128 stands for zero in the data rows.
Here are some points:
[130 116 106 160 117 131 104 128 169 115 113 102 133  94 161 138 122 123
  89 129 122 124 141 167]
[128  48 123 145 194  91 110 110 153 122 106 122 100  82 132 126  44 172
 101 123 129 164 136 178]
[135  75  86 151 191 150 141 122 146 162  90 125 121 113 143 100 112  96
  82 132 115 147 154 149]
[ 93 189 139 102  96 146 125 146 144 139 148 131 149 136 127 135 146 130
 133  95 121 126 111 127]
[180  60  90 153 198  77 119  70 160 124 125  87 161  50 112  78  74 150
 118 179 129 152 108 189]
[148 200 160  97  91 124 110 105  97  74 126 136 130 171 120 130 118 176
 140 105 125 129  95  99]
[130 118 105 147 116 127  99 126 165 119 115  99 132  84 159 135 118 128
  89 130 124 123 139 169]
[101 120 123 125 138 133 121 146 158 156 132 119 119  91 136 136 101 145
 116 111 117 154 136 157]
[126  60 118 146 177  89 102  98 161 102 113 143 122  87 120 118  44 163
 128 138 114 167 137 165]
[148  87 109 144 146 127 146 123 162 109 106 129 142 112 142 122 146 103
  74 138 124 123 138 151]
[ 88 187 132 101  98 145 127 147 145 132 146 131 147 139 123 139 157 128
 132  99 120 127 111 127]
[164 154 116  99 166  96 103 126 106 189 141  94 118 110 131 112 137 186
 153 118 154 106 106 134]
[145 200 118  91  88 144 124 140 113 149 125 152 136 136 142 138 229 127
 141 122 135  76 123 109]
[169 168 122  91 125 108 100 105 133 149 130  82 141 108 134 108 154 160
 130 128 154  85 112 159]
[175 178 126  95 117 109  98 107 131 141 132  85 150 109 140 110 156 164
 132 132 152  85 109 152]
[182  59  90 154 199  76 125  70 164 118 124  93 162  52 111  82  80 148
 119 178 133 153 108 191]
[132 199 120  96 123 138 118 153  80 171 121 152 127 149 129 134 177 147
 163 117 131 100 112  89]
[125  50 118 134 192  82 103  94 164 104 118 139 119  83 121 115  42 171
 129 131 117 171 136 164]
[111 167 124 127  93 141 121 137 147 113 146 104 150 133 146 120 156 122
 122 122 140 116 120 132]
[180  64  92 164 185  89 115  77 159 113 119  94 159  63 118  86  84 136
 112 174 129 152 113 184]
[132 156 125 115 102 180 142 160  77 166 139 150  70 163 175 142 189 123
 129 100 105 109 132  59]
[169 181 129 108 106 117  94 119 128 133 134  91 139 108 139 113 162 155
 133 133 149  83 108 139]
[109 171 120 118  93 145 127 137 149 118 140 112 151 140 135 124 166 121
 123 119 135 116 124 130]
[124 148 131 101 135 125 146 158 114 187 143 137 127 109 117 134 167 135
 146 111 137 107 123 114]
[164 159 118 105 157 102 105 130 109 188 138  96 122 109 135 116 145 182
 149 124 153 103 108 131]
[156 115 139 121 140  52 146  84 110  93 105 139 135 150  57 139 114 166
 169 157 113 125 131 119]
[171 167 117  91 122 113  98 108 142 147 127  86 152 106 138 112 161 154
 124 135 155  86 117 160]
[119 100 126 117 152 140 143 145  87 208 171 141  90 129 138 127 170 118
 145 128 135 127 126  98]
[ 89 101 155 132 121 128 140 138 111 123 130 168 103 151  97 166  99 120
 151 100 113 157 149  89]
[140 199 123 101  80 157 130 150 106 148 125 156 126 145 149 144 233 110
 136 124 133  69 129 101]
[143 172 159 102 117 103 143  98 110  83 126 114 137 146 108 116  99 156
 141 116 125 132 115 114]
[123 113 117 158 131 132 117 133 114 147 113 157 113 157 117 143 128 119
 137 140 122 130 153 103]
[141 192 163 107  87 132 116 116  90  64 127 132 116 170 129 129 109 153
 136 103 122 128 103  96]
[116 120 108 139 132 138 106 131 149 148 140 114 124 101 143 135 123 128
 121 133 125 143 131 158]
[112 196  96 100 111 159 115 134 146 148 122 104 159 140 142 110 170 115
 114 132 132 118 116 141]
[ 94  96 107 147 155 149 112 144 151 156 115 136 109 120 160 126 100 122
 110 112 122 149 151 139]
[ 80  46 177 143 134 161 175 149  60 151 176 187  34 182 167 147 125 110
 145  97 113 171 158  28]
[188 158 117 114 130  97 123  98 136 152 141  43 170  88 124  99 135 137
 145 155 166  97 111 171]
[138 140 146 131 115  82 118  93 108  59 110 158 135 150  80 147  94 169
 155 149 124 132 122 118]
[134 164 153 117  59 141 129 156 113 112 150 151 123 128 145 156 200 109
 133 112 146  83 138  89]
[130 120 146 149 110  96 120 107 112  71 107 159 127 165  80 154 102 149
 150 152 128 134 133 111]
[109  94 166 152  87 171 178 137  85 115 121 142  73 176 154 156 125  76
 105  99 123 124 171  78]
[103 144 138 113 120 150 142 177 112 174 139 156 113 137 121 150 174 111
 140 102 132 111 127  98]
[112 208 106 100  95 170 129 167  92 138 103 157 149 161 119 145 195 110
 137 129 136  89 126  99]
[113 114 151 142 119 138 132 111 125  75 119 153 121 145 122 131  75 125
 125 117 120 156 147 115]
[119  74 129 146 155 109 113 123 154 106 100 122 113 100 131 134  73 150
  99 133 123 150 136 168]
[110  36 118 155 169 157 165 139 136 151 120 151  98 140 138 135 126  72
 106 137 118 154 157 129]
[ 88 126 124 140 122 146 114 155 164 150 129 125 118 106 138 144 113 129
 119 111 114 144 138 144]
[ 83 185 136  98  92 152 125 151 148 144 146 133 150 147 125 141 155 125
 136  99 118 124 115 118]
[127  41 116 150 179 132 153 124 139 144 134 136  99 117 139 117 119  93
 101 137 121 162 141 147]
[ 86 104 162 141 118 128 140 140 118 109 133 167 100 146 103 160  82 118
 149 104 114 158 146  95]
[138 137 152 131 116  83 115  95 104  56 112 154 138 148  82 142  83 170
 155 145 125 138 118 116]
[192 156 119 111 134  94 113  94 136 143 143  44 172  81 126  97 133 141
 145 158 169 100 109 175]
[193  72  94 137 201  72 154  91 155 150 122  51 166  62 106  82  96 139
 122 176 148 143 108 191]
Then 10 other points, each followed by its number:
[145 186 150 111  92 133 123 111 104  75 119 131 126 169 123 138 128 154
 126 111 128 126 110 108] 0
[108  85 125 129 155 127 151 150 156 137 123 152 131 110 125 130 128 115
 102 124 115 146 128 141] 1
[101  73 148 155 127 132 133 127 108 136 142 165  94 162 109 147 108 102
 145 136 124 152 153 109] 2
[147 108 153 129 128  65 143  93 113  84 108 141 138 155  69 146  95 153
 160 152 119 130 131 126] 3
[139 154 112 132 126 110  90  95 161  88 129  98 173 100 116  95 105 144
 133 151 119 130 108 170] 4
[161 136 119 152 145 101  90 113 128 145 141 105 142  88 119 105 125 162
 149 147 142 108  97 144] 5
[119  98 115 158 133 143 130 133 113 164 105 159  99 165 112 149 136 102
 137 142 121 128 163 103] 6
[101 108 139 136 134 163 142 161  99 186 162 155  97 150 136 134 165 101
 135 112 133 127 127  98] 7
[133  73 115 157 139 145 156 132 154 109 100 132 127 123 150 136 143  81
  75 138 122 124 152 145] 8
[171  58  89 161 188  97 127  83 171 129 111 102 148  75 114  99  94 128
 113 163 123 149 127 176] 9
Which three of these numbered points are nearest to each point below, looking only along the 4 directions in which the first points spread most? Their numbers follow each, nearest first.
[ 98  70 150 156 125 136 139 130 107 127 140 163  91 170 104 150 110  95
 147 135 121 156 158 102] > 2 6 1
[ 79  93 168 157 112 138 134 150 108 113 136 164 101 158 106 160  70 108
 151  96 119 160 148  94] > 2 6 1
[113  86 127 121 159 121 150 147 155 127 126 150 129 104 125 121 129 116
 100 115 117 149 125 146] > 1 8 6
[104  86 125 130 157 126 155 149 161 135 122 152 130 109 123 127 122 113
 101 111 116 150 128 135] > 1 8 6
[120 104 112 151 132 138 121 133 111 158 109 162 101 160 113 144 130 114
 137 138 122 131 160 103] > 6 2 7
[143 155 116 140 129 108  96  92 167  95 131  99 173  97 117  95  93 150
 133 152 119 130 106 171] > 4 5 9
[134  78 113 152 145 140 160 128 168 115 100 130 128 117 144 132 152  85
  74 135 122 122 150 148] > 8 1 6
[163 136 112 135 158  91  94 108 128 153 145 109 134  96 118 104 126 174
 159 142 143 109  94 146] > 5 4 3
[123 108 116 166 109 141 115 135 162 118 112 104 127  97 163 142 122 109
  87 129 123 121 148 160] > 8 1 4
[106  86 127 129 152 132 150 154 153 133 126 157 129 111 126 132 127 110
 102 114 115 146 129 136] > 1 8 6
[120 136 125 125 102 199 170 162  70 184 131 152  63 164 163 140 181  92
 118 109  99 100 156  75] > 7 6 2
[161 136 116 137 150  96  84 111 127 154 143 101 142  94 120 105 128 166
 153 148 141 108  95 142] > 5 4 9
[183  79  91 148 191  95 128  96 156 142 115  70 152  58 131  86 102 141
  92 167 141 141 111 185] > 9 5 4
[172  75  87 146 192 108 143 102 164 136 103  84 134  82 124  98 111 129
  88 156 135 139 127 178] > 9 5 1
[126 115 115 158 108 135 106 130 164 112 113 104 132  91 163 137 113 121
  89 129 121 121 141 163] > 8 1 4
[142 153 113 137 128 111  86  94 165  95 130  99 172 106 113  99 101 144
 133 152 121 133 109 166] > 4 5 9
[168 138 115 143 153  94  89 109 123 149 144 108 140  92 117 107 117 173
 157 145 141 109  93 143] > 5 4 3
[144 153 121 134 128 105  86  91 154  91 136  91 174  90 115  93  84 152
 132 146 119 132 104 171] > 4 5 9
[149 189 147 100  97 131 122 107 106  87 118 132 129 169 123 135 131 157
 127 122 126 127 108 106] > 0 3 5
[140 103 165 140 125  74 147 102 110  70 109 140 133 156  74 148  84 142
 156 158 125 135 133 124] > 3 0 2
[175  75  95 139 191  84 147 101 159 137 114  64 149  82 106  97 102 131
 118 168 141 139 116 182] > 9 5 4
[112  84 124 127 159 124 157 148 156 128 123 153 128 112 122 128 125 113
 101 120 116 149 128 141] > 1 8 6
[139  78 113 139 145 137 153 129 166 112 102 137 135 119 143 130 148  89
  74 135 120 123 146 150] > 8 1 6
[146 110 161 138 124  68 145  96 107  76 109 134 140 151  73 143  82 153
 158 155 121 132 128 122] > 3 0 5
[143 182 145  99  94 135 124 110 107  84 118 133 129 165 124 137 132 150
 122 118 127 127 114 107] > 0 3 4
[106 110 134 125 133 157 135 155  99 183 161 152  97 149 138 137 179 104
 140 121 134 123 127  97] > 7 6 2
[123 105 112 147 134 137 117 130 115 146 108 162 108 162 113 143 132 118
 138 140 122 130 159  99] > 6 2 1
[124 112 113 148 135 131 117 129 117 145 110 165 121 152 114 148 134 123
 142 144 123 132 154  95] > 6 2 1
[138  77 142 151 140  74 122  80 124  68 106 175 127 144  70 141  73 153
 159 156 110 146 144 127] > 3 2 1
[184 155 108 118 156  93 128 119 111 198 147  55 148  98 116 106 142 147
 164 152 165 107 102 144] > 5 4 9
[137 180 150 105  90 139 132 118 110  83 118 133 122 167 124 135 123 140
 123 112 124 128 116 105] > 0 3 6
[ 89 155 132 114 113 148 127 135 134 141 155 140 131 167 123 124 160 104
 141 122 130 138 118 117] > 6 7 0
[109  86 117 117 160 127 163 147 156 126 115 158 129 115 111 132 135 110
 104 112 116 146 134 133] > 1 8 6
[137 100 165 145 122  76 143 105 104  70 109 134 133 154  77 150  73 144
 156 152 126 134 132 126] > 3 0 2
[102 148 139 107 117 139 128 128 121 139 161 140 122 160 139 120 149 110
 141 121 127 135 116 122] > 6 7 0
[132  83 150 154 135  79 117  82 120  53 112 166 128 144  71 134  61 152
 155 156 113 149 137 130] > 3 2 0
[140 105 159 137 126  71 150  98 115  76 110 138 136 151  67 147  84 148
 158 153 121 132 132 121] > 3 0 2
[174 138 123 126 157  87  80 104 112 145 148 101 135  91 122 102 106 183
 163 136 140 110  87 133] > 5 4 3
[ 76  93 161 155 112 138 134 150 107 120 131 172 101 157 103 163  77 108
 151 110 122 157 151  88] > 2 6 1
[194 152 109 100 163  86 132 113 104 184 149  45 151  87 112  99 130 155
 163 147 169 107  99 156] > 5 4 9
[144 199 174 108  84 128 106 116  83  57 137 142 117 175 133 130  95 171
 149 105 126 133  94  78] > 0 3 2
[127 151 129 119 102 187 155 163  70 176 137 150  62 168 171 141 189 111
 127 108 104 105 141  64] > 7 6 2
[115  82 148 165 107 120 144 135 108  76 122 150 113 151 118 149  98 108
 122 129 137 137 159 102] > 2 6 1
[ 90 150 137 111 114 152 131 136 131 142 157 147 129 172 121 121 154 105
 142 127 127 137 119 117] > 6 7 0
[ 77  95 169 153 114 136 130 148 103 114 136 166  99 150 107 164  78 109
 150  98 119 159 147  92] > 2 6 1
[153 200 157  98  93 123 118 103  87  65 125 132 125 173 123 130 119 174
 140 112 130 127  95 104] > 0 3 4
[ 91 153 133 119 114 148 128 134 132 147 154 143 135 169 126 123 159 106
 140 122 131 137 118 117] > 6 7 0
[132 166 144 117  95 146 133 122 115  96 113 136 124 162 126 136 123 124
 112 121 125 125 127 108] > 0 6 2
[136  77 115 149 138 138 154 133 150 114 104 136 127 119 147 134 135  83
  76 146 123 120 145 143] > 8 1 6
[102  85 133 128 146 137 144 158 144 121 124 154 126 115 134 132 117 109
 104 116 115 142 129 133] > 1 8 6
[ 97  68 147 158 125 137 143 132 103 139 139 163  84 172 105 153 111  93
 146 132 125 155 158 100] > 2 6 7
[125 152 121 121 104 185 155 162  75 175 135 147  66 164 171 141 188 114
 126  98 102 106 140  65] > 7 6 2
[111 179 161 105  74 143 129 162 130 102 144 171 146 127 133 149 172 115
 133 102 133  89 118 100] > 0 7 6
[129  82 153 153 131  81 116  85 124  54 113 171 131 141  70 132  61 153
 154 150 117 151 139 123] > 3 2 0
[ 90 188 127  89  98 145 130 147 148 133 141 136 153 145 118 139 160 127
 133 108 121 124 115 124] > 0 6 7
[131  52 132 149 188  80 129 113 154 134 116  96 115  82 123 119  53 159
 118 125 124 159 140 164] > 9 1 8
[104  84 132 128 149 135 148 157 154 132 125 155 124 114 130 132 122 109
 103 119 114 146 129 133] > 1 8 6
[118 115 160 132  90 157 167 135  97  97 128 147  93 160 162 147 118  92
 101  95 123 128 157  83] > 6 2 7
[133 163 129 110  97 178 139 162  69 166 144 150  66 166 174 140 193 126
 135  94 104 106 127  54] > 7 6 2
[115  89 133 124 152 128 139 151 150 117 129 145 136 101 132 121 111 113
  99 119 118 144 122 143] > 1 8 6
[178  82  89 142 185 105 123 102 165 134 109  81 151  75 130  94 100 136
  89 168 139 136 118 184] > 9 5 4
[186 149 107 110 162  89 132 116 110 196 147  52 147  93 109 101 139 152
 164 148 168 109 100 154] > 5 4 9
